(in the rows, 128 means zero)
The rows of D fall into 4 groups, which share some directions, and each row is roughly a mix of its group's hidden directions.
D:
[[142  99  88  70 107  88 127 176 128 122]
 [ 86 149 167 180 140 139 161  78 124 119]
 [100 124 152 176 109 140 175  73  98 124]
 [189 156 167 134 144 138 126 105  76 156]
 [171 106 120 129 165 145  90  63 111 148]
 [ 86 135 177 163 151 144 118 161  76 141]
 [187 160 167 157 127 149 121 120  89 167]
 [177 135 113  78 146  66 135 137 158 129]
 [140  85 120  58 154  98 103 141  94 125]
 [122  90 113 155 158  99 156 145 186  86]
 [206 134 143 130 147 150 103 149 120 174]
 [122 159  96 162  73 100 106  77 145 135]
 [111 139 176 115 155 135 174 115 117  62]
 [162 155 151 183 142 186 121  98 148 127]
 [ 88 123 153 171 129 199 137 118 110 101]
 [156 140  99  66 124  63 125 145 115 121]
 [ 78 140 175 176 134 137 113  94 170 128]
 [157 117 175 106 129 167 134 121  76 177]
 [137  82 112  56 145  96 109 141  99 135]
 [178 112 139 128 127 112  80 150  93 184]
 [ 74 159 156 135 116 106 165 174 148  94]
 [122  94  65 134 126 127  86 113 114 183]
 [100  89 164 147 159 186 125  97 121  94]
 [ 53 158 119 147  93 126 142 135 116  86]
 [179 130 169 131 129 110 161  93  80 163]
 [128 121 169 123 118 185 145 128  61 153]
 [ 58 114  83  96 128 111 106 134 147  96]
 [ 71 129 138 185 111 183 131 115 109 123]
 [ 80 140 158  96 105  81 151 168 160 113]
 [109 136  79 146 129  85 124 145 179  77]
 [123 133 135 107 163 159  68 190 133 138]
 [138 137 188 122 137 142 167 143 110  62]
 [ 82 167 151 115 112 116 173 187 134 118]
 [139 152 172  95 151 152 140 161 156  68]
 [130  85 157 171 156 179 159 149 144  99]
 [ 77 136 111 159 128 159 111  82 177 101]
 [203 133 132 122 140 148 121 176 153 161]
 [ 48 139 122 153  86 116 146 109 137 107]
 [161 110 126 109 112  92  86 159 102 188]
 [135 106  63 157 112 130  98  85 124 170]
 [172 122 167 159 126 127 129 106  62 160]
 [ 84 151 161  86 114  90 148 161 167 147]
 [146 111  79  95 103 116 116 200 134 118]
 [ 65 123  84 113 126 131  99 155 166  92]
 [106 129 180 152 184 169 129 151  92 122]
 [130 190 128  76 116 127  92  86 102 133]
 [157 106 136 109 137 174  94 198 114 115]
 [158 132  99 105 126 155  83 198 138 147]
 [187 100 124  79 152  85 103 135 152 135]
 [130 148 148 182 101 128 169  63 140 126]
 [ 68 133 138 178 107 179 135 114  98 127]
 [125 185 149 195 125 163 147 120 151 121]
 [137  86 176 165 147 189 152 136 123 142]
 [ 75 145 156 126 108  94 165  94  87  98]
 [122 148  83 139 130  77 128 142 190  93]
 [140 187 155 176 115 176  99 137 141 137]
 [153  78 103  71 148  89 102 122 107 113]
 [156 124 130  88  82 129 121 201 108 136]
 [121 134 166 125 114 187 140 123  60 148]
 [132  61  95  85 144  86 130 125 100 141]
 [ 96 138 152 178 145 138 150  55 135 131]
 [185 133 143  94 156 123  80 158 112 165]
 [140 122  73 151 112 118 117 105 162 195]
 [ 51 129 120 131 110 107 143  85 110  94]
 [138  90 103  70 114 109 100 186 118 130]
 [136 173 137  87  99 143 108 113  66 161]
 [113 142 140 189  98 159 162  79 130 152]
 [128  81 127  59 147  94 112 139  90 126]
 [117  64 112  91 133  76 160 104 111 130]
 [154  78 112 100 130  89 125 128  75 172]
 [118 112  80 141 129 113  83 102 115 195]
 [152  80 110  60 140  94  96 135 111 131]
 [102 199 119 128  90 147 100  97 106 151]
 [141 126 120 111 120 164  89 210 114 136]
 [ 71 140 139 181 111 182 142 116 108 115]
 [174 158  93 115 127  96  93 150 184 116]
 [163 135 168 142  99 153 159 181 130  82]
 [194 111 132 130 180 164 112 108 161 132]
 [128 124 113  88 103 106 137 209 116 103]
 [ 97 160 161 120  94 111 166 189 130 102]
 [110 119 159 117 188 174  95 150  93 106]
 [130 130 119  99 152 161  82 201 119 146]
 [131 175  87  86 107  64 117 127 126 129]
 [189 112 123  73 141  80 114 141 134 151]
 [ 77 138 144  92 138 146 123 148 121  55]
 [170 187 150 155 138 175 102 137  98 135]
 [146  99 162 154 171 176 150 131 165  91]
 [ 78 145  96 114 116 136 101 175 179 103]
 [126 129  97 148 109  79 142  76 136 185]
 [127  84  65 134 142 132 110  94 114 180]
 [ 92  54 132 158 155 124 154 132 136  93]
 [125  49 137 157 158 116 158 149 154 115]
 [121  49 109 114 144  96 166 111 114 107]
 [ 53 118 103 125 116 110 144  95 106  86]
 [ 93 178 144 134 114 123 157 194 154 110]
 [180 153 179 155 137 141 132 115  73 141]
 [111 111 154 174 105 126 154  53 118 121]
 [125 145 144 176 157 140 147  50 124 123]
 [160 116 131 134 117 109  66 142  86 183]
 [160 198 127 100 101 147  89 121 111 156]
 [169 104 127 128 126 119  80 155  91 188]
 [166 116 135 129 109 118  74 175  97 175]
 [ 64  98  84 101 138 115 113 122 153  89]
 [152 113  66  98  79 104 131 129 170 140]
 [152 185 151 172 116 170 100 133  98 149]
 [146 148 104  89 149 145  92 195 144 157]
 [ 96 136 185 124 129 115 139 136  68  82]
 [ 63 111  73 122 114 130 110 141 170 108]
 [ 68 168 117 110 128 135 120 119 182  86]
 [172 117 164 131 129 104 134  97  71 175]
 [ 90 140 135 128 135 138 199 114 161  79]
 [109 114 163 145 181 164 102 132  69 123]
 [146 108  73 111  63  92 147 112 141 124]
 [ 91 151 138 119 141 146 177 119 170  68]
 [ 77 106  73 138 109 124 154  96  85 112]
 [134 125  91 146  87  78 148  92 141 179]
 [153 136 169 102 152 164 137 153 137  59]
 [134 155 131 183 109 128 175  67 141 120]
 [ 94 128 157 171 111 190 150 125  88 148]
 [140 189 143  92 104 151 119 111  77 159]
 [169 100  77  95 104  95 155 102 158 144]
 [ 99 154 162 131 120 111 161  87 110  63]
 [ 97 126 161 152 126 203 115 102  93 123]
 [116 143 142 169 118 116 177  54 136 126]
 [138 107  73 147 124 124  98 112 137 200]
 [ 92 158 183 163 111 124 159  87 136  97]
 [ 92 136 156 190 118 154 141  74 145 145]
 [ 89 135 177 131 188 156 115 133  89 109]
 [163  92 171 154  99 102 163 146 156 168]
 [201 132 164 127 136 126 117 146  94 174]
 [138 145 180 103 163 162 135 162 140  74]
 [119 115  81 135  80  77 149 107 134 174]
 [156  78  97 134 146 137 114  64  90 136]
 [149 102 129  80 118 127  71 188 128 134]
 [137 188  89 143  79 134 109 174 121 127]
 [108 159  86 155 115  74 151 141 180 120]
 [190 158 182 136 132 131 123 117 100 169]
 [151  81  97  64 144  97  96 141 112 129]
 [171 123 134 117 103 101  69 160 102 172]
 [102  70 126 157 158  99 169 133 164  99]
 [ 45 131 110 145  93 120 129 120 161 105]
 [143  93  81 110 118 102 160 139 156 189]
 [129  73 114  63 142  96 101 144 100 124]
 [ 64 175 112 136 113 150 112 121 168  96]
 [111 148 192 152 179 147 105 140  92 138]
 [146 184 153 177 112 173  97 148 120 142]
 [189 135 126  76 141  76 138 140 143 151]]

Here is one row of each group, with its name. Which group are the others in?
[118 198 129 120  88 156 117 116  85 158]
(30)
[154 125 107  79 143 141  87 193 126 150]
(123)
[151 123 129 112 111  87  66 136  90 175]
(120)
[120 184 152 189 102 173 112 125 128 131]
(67)

[123 179 131  98 101 166  94 111  71 128]
(30)
[147  81 146 175 119 166 141 178 116 158]
(30)
[115 126 115 182  74 114 170  92 154 112]
(123)
[172 122 113  74 140  61 141 145 136 132]
(30)
[ 77 117 119 171 135 117 102  79 178 134]
(30)
[142  91  78 159  97 111 123 106 101 183]
(120)
[166  66 133 156 113 110 169 122  95 159]
(67)
